Each path is a new rotation, seen through one point. The rows after it are directions, each followed by how far the rotation turns it, in deg/step (0 if it stays put).
Each turn is a multiple of 5 degrees from 10 to 175, or 0.
Each row of a path follows its step; steps can be skipped.
Rotation 1:
step 3: [-11  -8   4  -2   2   7   0 -22 -15  -4 -31   6  -8  -6  25   2 -14   8
   7 -10   3   4  13  10 -12  21 -23 -10 -18   5   9  42  24   8  -2   2
   6  10  25   0  -9  -5  14  -1  14   6  -2  28   8   0   5 -13   0  -4
  -7  -4 -27  -7  -1  13 -24  21 -31 -27]
step 5: [ -3  -7  12   1 -26   8 -19 -22 -17   3   2  10  -4   4  -9 -10  22 -15
  15  17  12  14   7 -12  17   3 -12  -2   2  -9  -9  19   3  15   7  -7
  30  16  -4 -19  19   8  11  23  -2 -14   3  16 -23   3   9   8   7  24
 -44 -18 -14  -1 -19   7  -5   3 -22 -20]
step 9: [  0  15 -14  22   0 -17 -11 -24   0  -5  -8  -8  -8   8 -14  -5  27   6
 -11 -22  17   9 -19  29   2  11   3 -17   5  -3 -25  15  11  -8 -13  19
  20 -10 -12  -2   6  -7 -11   8  18 -28 -16  34   8 -19   8  -9  -8   8
  -1 -17 -18 -14  -6 -31   0   4  -1  13]
step 12: [ -8  12  -1 -10   7 -17   4   2  -4   5  11  -4 -13  10  -3  24  -8  -9
  19 -21   0 -25 -36  22  -8  28   1 -32 -10 -10  15   1  28 -21   0   8
   1  28  28   4  -3  -6  -6   8   2  -2   5   0   6 -10   8   3  30   9
   5 -28  -4   1 -11  21   8  16  16   0]
step 13: [  1  18  18   2 -34 -20  -4  15  -9  12  -9   3  12 -11   4   6   1  -3
   9  -4   2  22   1  -5  -6  -9 -14 -18 -13 -11  -9   9   9  -5  -8   4
  16   9  -6   6  15  17  20  30 -22   3 -12   8  30   9   5 -20  10   7
 -28 -15 -27 -29   0  13 -24   2 -16  20]
step 16: [-12  22  26  -4 -11  -8 -16  -4   1  -6 -24  20 -13   4  -8  -8  20  -8
  23  -1 -16 -20  50  11   2   9  15 -19 -18  -4  12   6  15   0  20 -25
   9   7   9  -9  -1  -6   7  11 -22   5   0   3 -12 -16  17  21   9  19
 -10  11 -11  -9 -11  12  -1  11  -2 -18]
step 20: [  5  -1  -4   3   4   0 -24 -27  -4   0  21  10 -19  24   0  10  -2   4
 -11  -6 -10  -2  -2 -16  -9  29   2   7  -5 -19  -9  28  33  -8  -6  -8
  12  17  -9 -15   5 -20  -9 -15  13 -11 -14  13 -15 -16  21  -3  16  15
  17 -29 -14  -9 -15  -2   7  34 -10 -12]
step 22: [ 19  11  16  12 -13   9   6 -32  -1   6  -3   6  10 -16  14   9  10   7
  27  -8  22 -15 -16  13  -5  10   5 -17 -18   8  -6  -2  30  -8 -20 -17
  16  25 -17 -10  -8  -2 -29   0 -10  -9   2  11  -9   5  20 -13 -12   7
 -11 -23 -10  21 -21   6  -3 -12 -28  -3]
step 23: [-11   9  -2  10 -31   4  -9  -4 -11  22   5 -20 -21  32   7  20  -1  -4
   1  10   7  -6  -2   6   9  30 -34 -27   4  -3  -3   1   6   5 -27  19
  11   6   6   8   1  -6  -1   0   2  -9  14  -1  16   0 -34 -10  20  -2
 -11 -15  -6  11 -21  17 -28  12  11  12]
step 28: [ -7  -7  10  12   8 -33 -26  -8 -11  21   2 -18  19   4  20   6 -15   3
   3 -21  -2 -13  19  -5   0  11  -3   2   2 -20  12  13  37 -18  -1   9
  22  -5  21 -12  10   3 -11   9  -4 -22   1  11  12   4   0 -35  13 -11
 -13 -24   2 -10  -5 -11  -7  28   9  -6]
Speeds:
[  1   5   1  -2   2  -3   6  -1   2  -4   0   3  -1  -1  -4  -9   1  -2
   2  -6   5  -3   4   5   0   1   4   7  -1  -1  -5   4   6   1  -4   1
  -2  -2   0  -1 -10   0   0   0   2   6  -2   4  -2   1  -2  -5  -4  -3
   2  -4   0   2   0   4  -6  -9   0  -8] -> 135
[ -7  -4   4  -3  -4  -8  -6   2  -4  -3   0  -2   2  -1   7 -11  -4  -3
   0   2   4  -2   2   0  -4   1 -10   3   1  -2   0  -2  -5  -2  -2   3
   3  -2  -2  -3   0  -2   2  -2  -6   4  -3   0  -6  -4  -1   5   4  -2
   2   2  -3   0   1   4  -6   2  -4   2] -> 140
[11  1 -2  0  6  2 -8  0 -6 -2 -2 -1 -3  2 -2 -5 -2  1  2 -6 -5  0 -2  3
 -2  0 -5 -4  3  0  3  3 -2  0  8  3  5  2  2  4  6  2 -6 -1  6  7 -4  2
 -3  2  2 -3  0 -3  2  4  0 -3  9  0 -2 -2  2 -2] -> 45
[ 5 -1  8 -3  2  1  5 -1 -5  2  1 -2  5 -1 -3  3  6  2  8 -1 -6 -5  1 -2
 -5  1 -1  1 -3  6  4 -4  3  0 -1  2  3 -1 -1  0  1 -3  1 11 -1  3 -1 -6
 -8 -2 -4  8 -3 -1  3 -6  2  4 -2 -4 -3  2  4  0] -> 70
[-2  5  2  0 -2 -2  0  6  1  0  2  4 -1  2 -4  0 -5  2 -1 13 -3 -4  3  6
 -1  3 -2  2 -1  8  3  3  1 -1  2  8 -4  4  0  4  1  1 -5 -4  4 -1 -1 -5
  0 -1  1  4  5 -4 -1  1 -3  1 -7  5  4 -7  6  0] -> 170
Rotation 2:
step 0: [ 14   8   7 -12  12  11  -7 -12   8  -7  10  16 -38  16 -27  19 -10   5
  -4  -3   8  -2  -7  -2  22   2  -9  -8 -41 -27  33  -4   3  -6  -4   9
 -31  -2   5 -14  24 -21 -14 -11  26 -13  -4  -8 -13 -10  -2  -3   1 -24
   0  -8   5  -9 -21  16   3 -11 -13  -5]
step 2: [ 15 -26  10  20  12  -2   1  -3  -1   5   2   4 -11  16  -1   0 -11 -30
   2   1  -8  19 -16  -4  -4   3   3   1 -39  18  22   3 -14 -13   4   6
  29 -26 -26 -34  27   4  15   3  13  11  -1  -7   4  15   7 -28  -6 -32
  14  -8  -7  -6   6  -2  14 -17   0 -11]
step 3: [  5   1  11 -11   6   6 -17 -19  43 -13  -1   0 -31   5  17 -22  16 -10
  24   7   9 -12  -8 -12  14   2  16   8   6  19  11  22   2 -13 -19 -15
  -9   0  -9 -11 -17   1 -28  14  13 -11 -14   0 -28  17 -11 -11   7   2
 -21  -4 -11  -9 -21  18 -16  18  11 -15]
step 4: [ 12   2   0  20  13  13   3 -30 -11  21   3 -17  -1  20 -48  -9   0 -12
  -8   6  38  17  -5   2 -15  16  -3  -2  -3  -1  19   2 -15   4  -8   8
  12  23 -13   0   4 -18 -19 -27   8   0   5 -15  -2  17 -13 -10  32 -23
  11   0   8   0 -12   9  17   7   5   9]
step 6: [ 12 -24   3  12  -6  31  11 -14  -3   6  -1  -5 -14  14   0  -9  -1   4
  -3   4   4  -7  24 -24   3  -3   1  -8 -19  -8  22  22   9 -28  12   3
  33 -18  -8 -13 -27   7  13   2  10   7  15 -23 -28  14  -5  -7  37  14
  -9  -4   0  -3  -1  12  15 -25  25   8]
step 7: [  4   5  26 -14  -4 -27 -17 -11  31   8 -10   8  -4   9  11  26   8 -34
   4  12  11  21 -17   3   8   9  -5  16   3   8  19   4 -21 -15 -20  -8
  -3 -20 -20  -7  26  -8   7  -4  -4   2  -1 -14   0  10 -46  -6  10  14
  11   9  12   9 -16  28  11  -3   3   1]
step 8: [  8 -11  14   3   8  14  -9  -5  17  18  15  -5   5  10 -31   8  -2  -6
  23   5  -3  -8   8 -15  -3   4 -14  -2  -2   2   1  45  15   9 -13 -33
  12   3 -11 -18  -7  -5 -15   5  12 -22  -7  -5  -1   7  21   0  49 -15
 -16  21  19   5  -8 -13  -6   5 -19 -12]
step 17: [ 36 -25   0  30 -19  -2 -12 -12  -4  19  34   9   1  -1   3 -30 -18 -18
  16   4  -2 -21  17 -20  -3   1   6  18   1  17  10  -5  -5 -35  -9  21
 -14  25   1 -12   9  11   3   0  -5  17   8  -6  -6 -10  19  10  14   7
   5  -1   3 -11  -6  20   4  10  12 -22]
step 24: [  2  14  -3 -13  -4  24  12 -19  -7  31  -6 -13   4   8  21  -1 -10 -40
  26  -1 -20   3   7   6   6  10  -1  -1  16 -11  -9   8  -3 -29  17   7
  15 -20  -7  -1  -3  24 -26 -23   4  -5  24 -20   9  13  31  14   1   4
  11  11   8  -2  18   3  -1  18  26  -5]
step 29: [ 15  15  10  -7  12  16  -5   1 -36 -16 -30 -20   9  11   9  -8 -17 -29
  -3   5  14 -13   1 -15 -10  31  10   0   2   0  13   2 -13 -32  -6  -9
  16 -13 -19 -16  -2  -8  -1   3  15 -30   6  -5 -28   0  10  -4  -6 -12
  14 -29   5  14  -8  -6  -8  -6  30  -7]
Speeds:
[  1  -2   3   4  -5   0   0  -2  -2  -5   3   0  -4   1  -2   0  -1  -8
   4   0  -9  -9  -3  -1  -9  -5   0   3  -8   0   1   2   4   0   0  -1
   2   1   0  -1   3  -7  -3   1  -1   1  -1   6  -1  -6  -2  -1   0   5
  -1  -2  -1   2   0 -11   1   3  -5   2] -> 125
[ -1  -2   0  -3  -2  -2  -4  -1  -4   0   2   3   0   4  -2  -2   6   5
  -4  -4   3   8  -3   3 -11  -5  -4  -5  -5   2  -1  -4   4  -5   0  -2
   3   5  -5  -5   3   2   2   1   4   2   1  -5  -1  -5   7   9   3  -1
  -2   0   0  -3  -6  -1   0  -3   4  -3] -> 170
[-1 -2  1 -4 -9  0 -1  2 -7 -1  2  3  5 -9  2  3  0  2  1  1  4  2  3 -1
  4  2  1  6 -7  4  4 -5 -1 -4 -1  1  0  3 -8  0 -6 -3 -8  8 -4  2  2  0
  1 -2 -3 -2  0 -4  3 -5  3  3 -2  3 -6  1 -5 -3] -> 175
[ -1   1   1  -2   2   0   4   0  -4  -4  -8   2  -1  -1   6   0  -2  -6
   2  -1  -8   3  -1   8   2  -1   3   1  -1   1  -2   0   0  -3  -1  -4
   9  -7   0  -5  -2   0   6   6 -10  -2  -3  -4   0   0  -2  -3   6   1
   5  -3  -5  -3  -3   2   1  -1   6  -4] -> 80
[ 2 -2 -1 -5 -4  2 -2  5  3 -2  7  1 -4  7  1 -2  4 -5  0  0 -2  2  7  1
  1  5  0  1  2  3 -8 -3  1  0 -5  3 -5  3  0  1 -4 -2  4  1 -5 -2 -2 -8
  2  9 -1 -2  0  4 -5 -1  1 -6 -2 -8 -7 -2 -4  2] -> 160
[ -1  -2   7  -3   0  -2  -1  -6   5  -1   3   0  10   0   8  -5   0  -2
   1  -1  -3  -3   1 -12   5   3  -5   2   3   2  -3  -1  -1   3  -3  -3
  10   1  -4   0   8  -1   4  -1   0   2   2   1   0  -2  -1   0  -1  -6
  -3   0  -1  -5  -1   1   0  -3  -2  -1] -> 70
[-2  2  1  0  3  2  2 -4 -3 11  2  0  5  3 -8  6  6  0  2 -6 -4 -2 -3  3
  5  2  1  4 -1 -7 -4 -5  6  5 -3  1  2  0  7  1  2 -6 -7  1 -1  5 -5  0
  3  3  2  3  5 -2  2  2  1  0 -2  1 -5  1  0 -5] -> 95
[ 3 -3  4  1  6  3  3  3  2 -3  4 -6 -1 -1  0  0  2  0  7  2  5  1 -2  4
  5 -9  0 -3  1 -8 -2  2  4 -5 -3  1  2  1 -4  7 -2 -8  0  1  0  2  6 -4
  1 -2 -5  5 -7 -1 -4 -6 -8  2 -3  2  0 -4  2  1] -> 115
Rotation 3:
step 2: [ 21 -22 -21  -7 -27   8  25 -11 -21  -8  40  21  -9  11  18   2   4  12
  32  11   5 -34   2 -14   0 -17 -21  11  10   4   5   8   2 -14  -2  12
  17  -6 -21   8  -3   4   2 -20  -2  15 -14 -12  -2   2 -28 -22 -12  14
   9  -9   5  17  -3  -4  -6 -22   5  -4]
step 5: [  9 -35   0   0 -31   0  39  -5 -21 -13  38  30   1   8 -18  13  -8   7
  20 -12   3   8  26  -6 -11  11  -3   7   1  13 -15   6  -7   7   7   3
   4 -32   4 -11   2  11   7  14  23   6 -12 -25  -1  -5   6 -11  11  19
 -16  10 -24  16   3  -9  -9  -5   0  -3]
step 8: [-14 -42 -12 -18  -5  -7  24  -3 -19   2  13   4   6  -7   1  16   2 -10
  36 -17  21  22  -2 -10  -9 -21   4  11 -29  16 -11 -17 -17   1  27   8
 -10   2   1   2  24  -4  11  13  27  -9  31   0  -4   6  13   3  12   7
 -11   4  -8   0  12 -14   5 -21  -8  17]
step 11: [ 14 -31 -18 -10 -20   8  -1  -8  12  17  17  -8  10 -11   7 -10  -2 -13
  12  -5 -18  -2   9 -33 -12  10  -2   8 -17   4   2 -12  -5  -9  28  12
 -12  -3 -16  -1   1   0  -1  16  -4  12  47  11  -9   3  16   1  40  -6
 -12 -23  16   2   0 -11  25   1  11  28]
step 17: [ 31 -10  -2 -11 -17  18   8   9  -9 -33  22  27   6 -30  -9   7 -32  12
  22   9  -3 -14  -2 -20 -32  -7  -9   0   8  -4  23 -13   5   1 -15  14
  -1   2 -18   6  33  16   8  -6 -14   9 -13   2  14  20   9 -19  -6  16
   9  -5  10  -4  -2   4  -7  -3  22  -3]
step 18: [ 22 -27   3 -10   8   6  -2 -33 -20  16  29  17  -2  -1  -2 -23   7  -7
  17 -22  -8  22  22 -21   3  -7  -1  13  -7  24  -1  -8 -18 -23   0 -28
  16  13  27 -11  -4  -4  12   7  14  23  19  -9  -5 -14  -7 -20  -3   7
 -15  11 -15  -2  -6 -15  13  11  14 -19]
step 22: [ 19  -6  -1   4   2   1  18   0 -23 -38  10  31 -17 -22   9 -18 -13  -3
  -3 -12  -8   4  13 -23 -38  21 -19   3 -10  14   7 -12  13  -8  30  21
  -6 -17 -20  14  -9  23   2 -13 -10  -2   4   3   6   1 -15   9 -11  20
 -11  -1  -2  -2  27  -2   2  18  -8  11]
step 24: [ 14 -32 -19  21  -4  30  25 -10   2  11  26  -5  -9   2 -24  -3  10  -3
  -1  25 -19 -10  22 -19  -2  -5  -3  -9 -19  21  10 -15 -22 -16  18  32
   6 -20 -24  10   4  35   5 -13   2  -4  -4   0   8   3  17   1   1 -14
   2  -3   6  21  -1 -18 -12   4   0   4]
step 25: [  1   5   1 -15  -5 -10  27  10 -19 -15  26  15   5 -13  29 -21  -7  11
  35  -9   2  10   3   3 -20   1 -14   1   2  -1  25 -40  -4 -15  32   1
  -4  -8  -5 -14   1 -11  21 -17   0   3  -7 -23 -14  -9  -9  15 -14  16
 -12   2 -10 -31  -1  -5  15  -6  19  12]
step 29: [ 14 -31 -28  -2   9  10  21  -7  17   9  20  16  13 -16   5 -13  -3 -30
  12  12 -13   2  28 -25 -13 -14  22   7   7  -7   1 -19   0  -7  -9 -10
  18  -9 -27   8 -24  28 -11  -8 -23  12  16   8  -5   9 -15  -8   2  -7
  14 -12  28  -8   8 -15   8 -16   1   3]
Speeds:
[  3   1   4   3  -8  -2   1  -3  -5   1  -6  -2   2   2   1  -3   2   0
   3   2   1  -2  -3   2   1   7  -1   2  -1   0   2  -4   0  -2   4  -2
   1  -5   5   5  -1   3  -4   2  -2  -4  -4   4   6   5  -7   9  -5  -6
   0   3  -4 -11   4  -1   4   3   2   0] -> 120
[-3  3  1  6 -2  0 -6  5 -2  0  4  2  3 -5 -6  9  3 -3  2 -5  1  2  0  4
 -2 -1  1 -4  1  2 -4 -1  4 -2 -2 -1  1  0  0  8  9  3 -3  0  5 -6 -3 -5
 -1  3  8  2 -1 -1 -2  2  2 -7 -6 -1 -8 -1 -1  3] -> 160
[  1   1  -2  -5  -4   2   0   1  -4  -5  -6   4  -2   0   3   2   0  -2
   5   0   0 -10   1   0  -1  -4   1  -1   0  -1   5   1   7   2   8  11
   1   1   2  -1  -1  -1  -4   6   3  -3  -1  -1  -3  -7   5   7   5   3
  -9   0  -3   2   0  -1   2   0  -3   4] -> 130
[ 0 -2 -1 -2 -8 -1 -3 -2  3  7  0 -5 -2  4 -5  5 -5  4  8  4  1 -3 -4 -8
  4 -3  2  2 -1  7 -4  0  3  2  3 -3 -3 -2  0  0  2  2 -1  5  4  2 -3  0
  7  5  4 -4 -2  6  1  0  2  6  0 -5  3  0  7  3] -> 115
[  8  -3   2  -1   1   2  -1  -2  -8  -4   0   6   2   2  -6   0   0  -1
   2   1   2  -3   0   2   4  -4  -3   4   3  -4   0   4   0   1  -7 -10
  -1   4   6  -1   1   0  -5   6  -8   4   0  -6  -2   3   0   5   0   1
  -1  -4   5   4   6   0  -5  -1   0  -2] -> 25
[-3  5  4  0  6 -5  1 -1 -4  3  5 -2 -2  1 -7 -3 -8  1  2 -4 -3 -8  6  4
 -1  5 -3  0 -1 -4 -6  5  1  4  6  2 -4 -3 -1  2 -2  6 -3 -1  1  5 -2 -2
 -2  3 -1 -1  0 -5  1 -3  3  0 -1 -3  7 -4 -8 -2] -> 40
[  1  -1  -5   0   2 -12   4   1  -6   2  -4   3  -4  -1   3   1   4  -9
  -1   1  -1  -1   0  -4   1   3   0   0   2   0  -3  -7   2   7  -2  -5
  -2   0  -2   8  -5   0   6   0   3  -2  -7  -3  -3  -2  -4   3   1   2
  -2   0   5   4  -5   6   3   3   4  -1] -> 110
[ 0  2  3 -3 -4  6 -9 -3  0  1  2  3  1  2  3 -4 -1 -3 -7  2 -5 -5  4 -4
  3  0  2 -3  4  0 -1 -5 -2  1 -4  4  3 -5 -8  8 -1 -1 -2 -3  4 -3  2 -3
  2  2  3  4 -2  0  4  1  3  4 10  5  0 -8 -1 -3] -> 145
